Each row has a name. Each question is about the rows just above it.

(178): 71  139  168  156  130  130  74  177  100  175  104  97  105  77  55  117  139  96  63  115  140  62  58  104  137
(31): 208  52  108  70  107  114  190  141  206  47  66  196  199  202  124  56  129  124  117  181  164  176  204  77  169
(28): 155  106  133  130  105  105  141  124  145  114  130  136  138  164  152  120  147  118  140  156  116  168  161  140  118
(132): 50  208  95  131  188  182  91  91  57  169  165  84  72  28  113  186  68  168  141  35  124  41  46  138  116
(188): 33  176  164  210  86  76  29  96  22  212  202  17  18  67  148  196  157  80  133  91  28  111  50  207  26
(115): 140  51  198  144  68  75  102  220  166  127  54  138  161  163  51  48  189  52  33  200  145  134  126  75  153
(7): 144  136  105  138  100  95  137  60  108  118  188  106  99  157  216  170  134  134  199  128  65  193  168  193  66
(20): 104  84  222  223  11  8  51  158  95  184  155  55  74  170  144  127  238  19  97  201  31  197  124  192  38
(30): 141  176  40  81  181  176  175  32  112  92  178  139  118  111  202  181  55  205  219  65  120  134  153  156  116
The row named (30): -> 141  176  40  81  181  176  175  32  112  92  178  139  118  111  202  181  55  205  219  65  120  134  153  156  116
The row named (178): -> 71  139  168  156  130  130  74  177  100  175  104  97  105  77  55  117  139  96  63  115  140  62  58  104  137
The row named (28): -> 155  106  133  130  105  105  141  124  145  114  130  136  138  164  152  120  147  118  140  156  116  168  161  140  118

(5): 130  114  115  152  108  175  85  81  169  113  68  118  120  116  169  145  146  122  126  125  167  151  146  93  111  124  97  125  128  129  123  118  163  89  154  75  136  135  172  122  132  96  110  140  155  131  167  197  134  111  129  155  131  144  106  95  102  122  138  179  154  110  100  109
(82): 75  115  97  131  161  161  121  66  95  80  98  134  138  142  110  129  207  146  137  77  146  105  94  162  90  159  154  94  136  133  169  150  126  112  122  56  179  116  148  144  106  102  104  89  144  120  135  143  145  110  129  134  158  98  78  162  88  169  109  116  101  104  106  76
(108): 158  99  143  133  88  141  119  154  197  156  104  141  115  92  182  130  44  91  139  154  124  160  171  66  148  100  104  170  115  108  81  106  161  113  161  164  92  136  125  128  164  159  126  167  144  146  169  178  117  150  139  144  90  171  165  54  139  82  150  198  184  155  97  170
(127): 62  95  93  131  160  180  118  50  110  70  75  146  142  133  124  129  207  136  149  55  151  103  101  150  83  163  158  99  140  124  168  153  144  98  132  41  192  116  144  158  117  105  95  88  158  130  158  171  151  112  137  139  155  100  74  147  75  169  112  141  113  108  82  64
(14): 197  126  150  155  60  148  80  140  225  163  90  105  103  95  197  153  50  98  116  188  157  191  190  39  149  82  60  165  111  128  73  88  173  101  172  150  75  145  161  101  156  118  130  192  143  133  170  194  112  129  132  155  92  187  162  44  144  67  164  210  193  136  117  169
(117): 96  57  118  132  125  183  127  100  183  112  72  169  134  90  182  123  98  91  167  90  127  128  149  87  114  131  142  148  126  97  115  134  172  94  162  104  144  129  124  169  160  162  105  136  171  153  196  209  133  149  150  152  106  150  134  68  101  115  139  214  176  145  56  107
(32): 197  126  150  155  60  148  80  140  225  163  90  105  103  95  197  153  50  98  116  188  157  191  190  39  149  82  60  165  111  128  73  88  173  101  172  150  75  145  161  101  156  118  130  120  158  153  175  171  137  157  153  136  111  136  139  96  112  125  130  177  155  152  66  110
(126): 130  114  115  152  108  175  85  81  169  113  68  118  120  89  169  145  146  122  126  125  167  151  146  93  111  124  97  125  128  129  123  118  163  89  154  75  136  135  172  122  132  96  110  140  155  131  203  197  134  111  129  155  131  144  106  95  102  122  138  179  154  110  100  89
(55): 158  99  143  133  88  141  119  154  197  156  104  141  115  92  182  130  44  91  139  154  124  160  171  66  148  100  104  170  115  108  81  106  161  113  161  164  92  136  125  128  164  159  126  167  144  146  169  178  117  150  139  144  90  171  165  54  139  82  150  198  184  155  97  154
The row named (5): -> 130  114  115  152  108  175  85  81  169  113  68  118  120  116  169  145  146  122  126  125  167  151  146  93  111  124  97  125  128  129  123  118  163  89  154  75  136  135  172  122  132  96  110  140  155  131  167  197  134  111  129  155  131  144  106  95  102  122  138  179  154  110  100  109
The row named (55): -> 158  99  143  133  88  141  119  154  197  156  104  141  115  92  182  130  44  91  139  154  124  160  171  66  148  100  104  170  115  108  81  106  161  113  161  164  92  136  125  128  164  159  126  167  144  146  169  178  117  150  139  144  90  171  165  54  139  82  150  198  184  155  97  154

(114): 114  154  82  127  84  135  232  149  77  117  93  181  234  128  138  128  88  47  105  121  74  63  82  192  184
(53): 114  154  183  127  84  135  232  149  77  117  93  181  234  128  138  128  88  47  105  121  74  63  82  192  184
(120): 144  120  115  158  110  128  145  93  138  52  202  178  145  95  130  159  115  171  178  141  43  51  127  111  118
(86): 185  101  111  94  142  158  176  86  71  134  96  3  148  38  18  241  138  117  147  185  147  166  169  221  192
The row named (120): -> 144  120  115  158  110  128  145  93  138  52  202  178  145  95  130  159  115  171  178  141  43  51  127  111  118
The row named (114): -> 114  154  82  127  84  135  232  149  77  117  93  181  234  128  138  128  88  47  105  121  74  63  82  192  184
The row named (53): -> 114  154  183  127  84  135  232  149  77  117  93  181  234  128  138  128  88  47  105  121  74  63  82  192  184

(23): 144  196  175  132  130  129  159  187  129  183  116  141  145  98  144  61  101  81  65  57  152  114  126  130  111  149  160  115  79  133  144  35  149  162  172  126  66  133  162  142  143  177  166  114  135  153  83  175  100  148  85  133  134  157  114  176  129  159  166  54  168  164
(25): 130  66  119  148  120  118  118  81  131  94  105  94  126  166  119  174  139  99  167  152  113  128  119  132  150  145  71  105  140  138  110  162  133  117  136  126  149  108  118  133  129  69  130  133  128  124  166  110  130  106  146  131  110  111  116  90  127  100  105  143  98  109
(112): 122  94  127  134  136  121  99  94  102  89  132  120  128  145  95  151  129  135  153  139  125  124  126  111  139  130  107  117  127  139  114  140  123  116  126  122  141  134  116  141  103  109  135  148  122  136  150  86  131  102  138  138  112  126  118  113  140  131  94  131  99  131
The row named (23): -> 144  196  175  132  130  129  159  187  129  183  116  141  145  98  144  61  101  81  65  57  152  114  126  130  111  149  160  115  79  133  144  35  149  162  172  126  66  133  162  142  143  177  166  114  135  153  83  175  100  148  85  133  134  157  114  176  129  159  166  54  168  164
The row named (112): -> 122  94  127  134  136  121  99  94  102  89  132  120  128  145  95  151  129  135  153  139  125  124  126  111  139  130  107  117  127  139  114  140  123  116  126  122  141  134  116  141  103  109  135  148  122  136  150  86  131  102  138  138  112  126  118  113  140  131  94  131  99  131

(130): 127  153  159  119  143  179  110  171  198  93  107  149  211  140  113  152  215  77  107  172  133  80  157  77  122  136  109  123  154  83  164  115  79  86  145  138  97  164  151  156  122  107  151  91  114  168  146  109  101  41  114  162  175  146  139  127  100  107  128  132
(163): 198  138  127  189  195  160  129  91  123  123  71  186  136  104  81  117  185  196  143  123  103  152  186  122  134  130  93  107  133  129  151  150  76  193  97  163  64  186  101  76  109  157  138  18  112  85  85  143  179  125  158  126  129  177  152  3  105  179  69  127
(56): 123  102  152  135  130  121  101  136  135  118  102  136  151  147  101  121  178  130  129  152  89  127  144  131  127  130  101  101  131  118  135  130  116  158  155  139  77  118  129  115  117  149  147  98  144  133  99  127  164  123  130  119  152  164  140  69  104  158  122  109
(85): 146  168  106  127  138  154  156  123  139  131  148  131  121  107  150  142  95  124  125  108  172  121  125  112  127  128  148  163  132  130  130  128  126  88  96  123  176  158  130  146  135  100  115  145  101  126  159  131  83  113  127  148  112  93  120  179  146  94  126  152
(200): 127  123  133  126  128  130  126  132  131  123  124  129  136  130  125  129  139  123  125  136  122  125  134  127  129  130  125  124  128  122  132  128  124  128  134  131  119  129  130  128  128  127  130  123  129  132  124  125  129  123  127  130  134  134  130  121  123  130  126  124
(62): 138  175  111  117  135  157  152  132  153  127  153  127  129  111  153  146  101  107  118  116  179  110  120  104  124  128  151  164  133  122  133  122  123  75  100  122  181  160  139  155  137  94  114  154  101  135  172  125  70  100  121  154  119  86  118  198  121  162  79  133
(192): 129  156  164  123  147  188  112  176  204  89  106  152  216  138  112  152  215  75  105  176  137  77  162  72  119  141  108  127  155  80  167  114  73  82  146  139  98  170  152  161  118  102  152  88  109  169  149  109  94  32  114  166  178  145  140  128  97  102  125  134
(16): 168  114  126  170  166  123  128  92  98  138  92  156  106  112  94  111  142  195  147  115  95  162  156  151  137  129  107  103  123  144  128  148  114  198  109  149  85  142  100  81  112  162  134  67  133  87  85  145  182  160  155  110  118  165  142  32  117  183  91  120
(11): 141  129  151  141  150  155  114  139  156  111  98  151  172  134  104  135  193  124  125  153  112  114  159  105  128  134  105  114  139  105  150  126  92  136  138  143  83  150  132  123  120  133  146  76  122  137  118  124  138  90  128  139  154  158  140  81  103  143  112  124
(206): 138  175  111  117  135  157  152  132  153  127  153  127  129  111  153  146  101  107  118  116  179  110  120  104  124  128  151  164  133  122  133  122  123  75  100  122  181  160  139  155  137  94  114  154  101  135  172  125  70  100  121  154  119  86  118  198  148  82  135  154
(131): 138  175  111  117  135  157  152  132  153  127  153  127  129  111  153  146  101  107  118  116  179  110  120  104  124  128  151  164  133  122  133  122  123  75  100  122  181  160  139  155  137  94  114  154  101  135  172  125  70  100  121  154  119  86  118  56  104  170  119  105
The row named (163): -> 198  138  127  189  195  160  129  91  123  123  71  186  136  104  81  117  185  196  143  123  103  152  186  122  134  130  93  107  133  129  151  150  76  193  97  163  64  186  101  76  109  157  138  18  112  85  85  143  179  125  158  126  129  177  152  3  105  179  69  127
The row named (62): -> 138  175  111  117  135  157  152  132  153  127  153  127  129  111  153  146  101  107  118  116  179  110  120  104  124  128  151  164  133  122  133  122  123  75  100  122  181  160  139  155  137  94  114  154  101  135  172  125  70  100  121  154  119  86  118  198  121  162  79  133

(167): 110  69  83  37  179  160  129  165  83  125  157  88  119
(171): 112  168  106  176  80  109  160  173  95  127  83  140  88
(151): 214  123  129  119  195  85  45  117  126  184  148  129  119
(78): 74  97  97  79  126  164  167  195  71  106  119  92  99
(54): 162  176  127  191  108  83  113  115  143  151  105  158  119
(22): 110  69  83  37  179  160  129  165  83  125  157  88  61
(68): 214  123  129  119  195  85  45  54  179  175  180  136  168
(160): 245  200  102  208  143  26  49  81  166  200  128  173  130
(33): 157  169  141  185  108  94  114  104  153  144  118  162  134
The row named (22): -> 110  69  83  37  179  160  129  165  83  125  157  88  61
The row named (54): -> 162  176  127  191  108  83  113  115  143  151  105  158  119
The row named (171): -> 112  168  106  176  80  109  160  173  95  127  83  140  88

(179): 115  109  127  132  92  87  99  125  138  146  120  126  108  162  108  102  109  113  68  92  138  63  103  128  168  93  133  58  145  67  117  108  137  152  110  68
(102): 135  128  75  146  180  170  92  121  91  65  98  133  174  159  148  133  133  167  173  92  154  183  163  78  167  147  132  189  96  176  118  141  83  148  134  175
(70): 110  140  127  126  134  140  95  104  153  151  149  110  125  87  138  138  137  127  150  102  117  153  122  144  76  139  113  150  129  156  150  85  156  94  130  154
(109): 142  99  201  125  110  101  176  77  166  189  192  84  114  112  126  138  134  105  119  187  122  111  140  207  110  112  119  113  191  112  167  85  180  119  104  115
(8): 64  153  106  119  152  174  36  124  175  151  153  133  152  135  109  90  91  160  150  33  129  160  96  137  130  130  112  171  157  171  166  105  173  108  129  173
(101): 166  162  105  175  148  157  90  106  109  101  105  146  166  197  158  157  161  181  95  101  188  98  180  102  210  122  144  99  125  91  98  84  100  183  166  89
(43): 151  120  124  147  111  85  91  131  165  161  143  121  109  114  164  164  165  90  128  98  133  118  172  145  110  98  135  116  133  113  137  107  164  129  117  114
(168): 58  143  168  95  147  179  105  80  190  189  201  91  138  74  97  95  89  146  172  110  96  180  73  195  56  156  90  189  185  195  200  74  202  61  119  198
The row named (109): -> 142  99  201  125  110  101  176  77  166  189  192  84  114  112  126  138  134  105  119  187  122  111  140  207  110  112  119  113  191  112  167  85  180  119  104  115
The row named (101): -> 166  162  105  175  148  157  90  106  109  101  105  146  166  197  158  157  161  181  95  101  188  98  180  102  210  122  144  99  125  91  98  84  100  183  166  89
The row named (70): -> 110  140  127  126  134  140  95  104  153  151  149  110  125  87  138  138  137  127  150  102  117  153  122  144  76  139  113  150  129  156  150  85  156  94  130  154

(40): 145  114  150  107  108
(4): 154  139  129  165  97
(74): 153  125  124  117  118
(89): 118  78  145  128  110
(91): 81  8  165  184  152
The row named (40): -> 145  114  150  107  108
The row named (4): -> 154  139  129  165  97

(13): 134  89  97  84  148  173  209  109  208
(60): 196  129  126  130  109  171  164  79  159
(77): 134  89  97  84  148  173  209  109  120
The row named (13): -> 134  89  97  84  148  173  209  109  208
The row named (60): -> 196  129  126  130  109  171  164  79  159

(9): 126  60  103  191  212  114  177  144
(139): 108  176  170  59  102  125  186  177
(45): 101  88  101  188  127  26  164  57
(96): 79  155  147  132  51  81  158  30
The row named (9): -> 126  60  103  191  212  114  177  144
The row named (45): -> 101  88  101  188  127  26  164  57
The row named (96): -> 79  155  147  132  51  81  158  30

(133): 145  140  111  125  177  147  29  128  152  211  166  125  94  118  133  94  160
(162): 113  99  113  190  142  174  97  129  180  149  124  127  96  109  141  145  99
(38): 122  119  161  175  156  134  149  128  110  104  60  140  143  208  141  110  103
(80): 156  75  88  156  222  180  174  123  96  175  83  152  150  115  142  98  96
(153): 162  153  142  93  165  61  168  113  119  215  129  95  127  54  133  134  121
(122): 139  172  89  71  153  158  200  118  175  143  229  132  175  114  170  116  122
(37): 120  120  80  151  199  48  161  146  156  80  121  115  163  136  107  69  90
(180): 78  132  113  138  120  125  128  143  174  228  220  126  140  110  127  90  184
(72): 139  101  136  87  142  130  151  105  148  93  213  111  107  89  113  80  152
(83): 64  120  172  118  121  146  168  115  156  86  120  143  112  135  111  173  184
The row named (80): -> 156  75  88  156  222  180  174  123  96  175  83  152  150  115  142  98  96
The row named (122): -> 139  172  89  71  153  158  200  118  175  143  229  132  175  114  170  116  122
The row named (153): -> 162  153  142  93  165  61  168  113  119  215  129  95  127  54  133  134  121

